The same turns and mirrors carry the whole set onto itself, and each row onto the other rows of its family. Which rows share a family with each named row? Give them in list order.
These 15 rows form 3 families of 5 rows each.
nakeb: -13  -1 -17   0  18  -4 -31 -11 -24 -18 -18   9  -7   3   3  20 -15
ped: -35   4 -12 -15  10  -8 -19 -30 -27   8  -8 -16   2 -19  -4  15  -8
bol:   6 -14 -15   4  10  -4  -1  10  11  -4  -4   1  -9  24 -16 -15 -13
Sasov:   0  -1   9  -9   3  -8 -27 -29 -17  -8 -29 -22  12  -5  13  23   0
zoze:   6  -2 -22  12  23  12 -15 -18 -15  -7 -22  21 -10 -24  -4   8 -12
magok:  22 -15  11   0  -4  -4   2  -9  19   4 -18 -31   9  13  -7 -13   2
gotat:  -2  -6 -15  -2   6  10  12 -20   8  28  -6  -9  -5 -29 -27 -18  -6
Fal:   2 -10  13 -12  -4 -16 -17 -12   2  -9 -18 -33  10  20   5   9  -1
Kefil:  20 -13 -22  12  16  14   2  -6   8   2 -16  17 -10 -10 -18 -16 -12
zile:  32 -11   4   3   1  13   1 -24  14   9 -30 -12   5 -18  -7  -9   3
Banu: -33  -2  -8 -19   1 -19  -7 -11  -9  10   3 -30   0   8 -10   3  -8
Tofur: -13   2 -15  -3  13   8  -5 -32 -15  18 -14  -2  -2 -42 -12   1  -6
fizu:  18  -3   4   3   7  11 -16 -35  -8   1 -37 -10   7 -30   6  13   4
Lil: -14 -10  -9 -14  -1  -8   9  -3  11  20   6 -22  -2   2 -24 -21  -7
teno: -12  -9 -14  -6  12 -14 -20   5  -7 -16  -6  -4  -6  31  -5   6 -14

Which other rows belong to the same family as zoze? nakeb, bol, Kefil, teno
Which other rows belong to the same family as Sasov? magok, Fal, zile, fizu
Which other rows belong to the same family as ped? gotat, Banu, Tofur, Lil

The same turns and mirrors carry the whole set onto itself, and each row onto the other rows of its family. Which rows share a family with each named row? Give them in list order.
These 20 rows form 4 families of 5 rows each.
Mefu:   6   7   9   6  -2  13 -20 -10 -11  28  -6 -10  17   4 -10 -19  29 -42 -30  -5 -10  14 -25
Pulup: -10  14  17  19 -28 -26  29 -19  -1   4   0  11  -4   0  -2 -22  11   2  -4  20  -4   7 -16
mivat:  -8  -5  26  24   0 -20  28 -29  -5  25   5   6 -22  -9  -8 -20   8   2  -3  10   9  12 -24
Lofe:  -4   9 -23  17 -13 -11   1 -35 -17  24  11  -9   8 -27   4 -12  -8  11  14  -5 -21  -1 -38
sesa:  -4  -3 -11   3  23  11 -11 -32 -27   8   1 -11  30   5 -10   4 -17 -16  -1  15   0  16 -11
fol:  -1  17  -7   2  14  10 -19 -26   3   9   6 -14  29 -12  11   0  -7 -14   7  10 -18  14 -11
Ret: -12   6 -12  -1  -9   9   5 -22 -37  44  21 -11   7  -6 -11 -19  -4  11  15  -1 -19  -1 -35
guz: -20   5  11  18  -3 -13  32 -18   1  16   6  18  -6  -5 -15 -13  -4   2   1  24   5  18 -14
valil:   7  10  -6  -8   9  12 -23 -34 -16   3   5 -17  32   4   9   1  -1  -5   0  20 -12  12 -12
biga:   2   6   2  10  -3  10 -23  -8  -2  34 -12 -18  23  -6  -2 -21  13 -44 -18 -15 -23   3 -28
runos:  -4   3   9   4   2  -7   8 -37 -30  37  23 -18  -6 -10   6 -14  -1  24  22   4 -11  -2 -26
kab: -11  -2  18  -2   7  22  -5  -4  -3  46  -5  -5  12  13 -16 -26  13 -38 -22   3 -11  15 -22
vab:  -3 -25   9  11 -10 -20  14 -25 -26  29 -32  -4   4  14 -14 -25 -15 -15 -23   3  -7 -10 -34
boz:   7 -10  26  -5  23  18 -18 -22  -7  45  -3 -20   6   5  -5 -18  14 -31 -22  -3  -6  10 -21
sig:   8 -19  12   4 -15 -19   3 -33  -1  26 -35  -2   6  11  -3 -24   0 -10 -37   5  -7  -4 -34
fumir:   5   4   5   9  29   8 -13 -35 -35  12  16 -21  17  -5   0   4   3 -15   8   5   1  13  -9
Dofu: -15  14  11  23 -24 -20  24 -12  14  17  -3   5  -6 -14   0 -27   6  -4   5   6 -16   3 -22
fiv:   3 -15   8  18  -6 -24   3 -28  13  18 -38  -2   8  -1   4 -23 -11 -23 -26   0  -8  -3 -30
zon:  -1   9 -17   8 -19  -3   0 -33 -25  32  22  -4   3 -18  -3 -14   8  19   4   1 -12   7 -40
fabak:   6 -19  34  15   2 -21  12 -27 -21  26 -29 -14  -3  16  -6 -27   2 -22 -19   1  -1  -8 -23

Which other rows belong to the same family as vab? sesa, Ret, guz, kab
Which other rows belong to the same family as valil? Mefu, Pulup, sig, zon

